Some points, each followed by its number:
   2.111  -1.387   2.291  -3.565   0.649  -1.209  -0.051   1.304 0
   1.548  -0.929   1.682  -2.700  -0.068  -1.171  -1.388   1.307 1
  -0.207   1.133  -1.027   1.352  -0.624   1.154   0.221   0.256 2
  -0.832   1.012  -0.137   1.105   0.309   1.437   0.457   0.000 3
   1.639  -1.986   3.958  -4.874   0.923  -1.008  -0.289   0.498 4
   1.613  -1.967   3.872  -3.688   1.100  -1.014  -0.432   0.518 5
  -0.661   1.333  -1.465   2.207  -0.463   0.125  -0.133   0.525 6
   0.091   1.391  -2.551   2.313  -0.811  -0.029   0.389   0.402 7
  -0.881   0.840  -1.711   1.783  -0.984   0.481  -0.100  -0.671 8
  -0.860   0.827   0.176   0.723   1.067   0.832   0.424  -0.752 9
New points follow, each followed by the numbers of its three nearest points above by angle, seen from the average point of the numbered points, nearest first.
  -0.871   0.796   0.264   0.642   1.151   0.871   0.455  -0.826 >> 9 3 2
  -0.037  -2.344  -2.011   0.652   0.476  -0.550  -1.034  -1.728 >> 8 7 6
  -0.999   0.141  -2.891   2.832  -1.886   0.707   0.055  -0.363 >> 8 7 6
  -1.202   0.350  -0.476   1.139   0.551  -0.330   0.126   0.209 >> 6 8 9
   1.245  -0.912  -0.346  -0.650   0.478  -0.572  -0.940  -0.602 >> 1 0 5
  -0.828   0.970  -0.277   1.167   0.221   1.344   0.448  -0.028 >> 3 2 9
   0.122   1.414  -2.682   2.420  -0.886  -0.090   0.371   0.438 >> 7 6 8
  -0.170   1.145  -0.986   1.326  -0.600   1.191   0.240   0.307 >> 2 6 8
  -0.948  -0.001  -2.668   2.566  -1.915   0.611   0.069  -0.381 >> 8 7 6
  -1.116  -0.769  -0.724   0.833   0.277   0.221  -0.031  -0.896 >> 8 9 3
  -0.391   1.420  -0.237   0.770   0.522   0.946   0.674   0.323 >> 3 2 9
  -0.628   1.043  -0.169   1.534   0.081   0.827   1.056   0.231 >> 3 2 6
  -0.215   1.077  -0.958   1.318  -0.550   1.146   0.224   0.267 >> 2 6 8
  -1.052   0.098  -2.974   2.857  -1.909   0.646   0.020  -0.390 >> 8 7 6
  -0.505   1.220  -1.121   1.831  -0.371   0.050  -0.138   0.605 >> 6 7 2
  -1.268  -0.133  -1.485   0.849   0.367  -0.007  -0.953  -0.756 >> 8 6 7
  -0.394   1.396  -0.208   0.751   0.519   0.946   0.645   0.306 >> 3 2 9
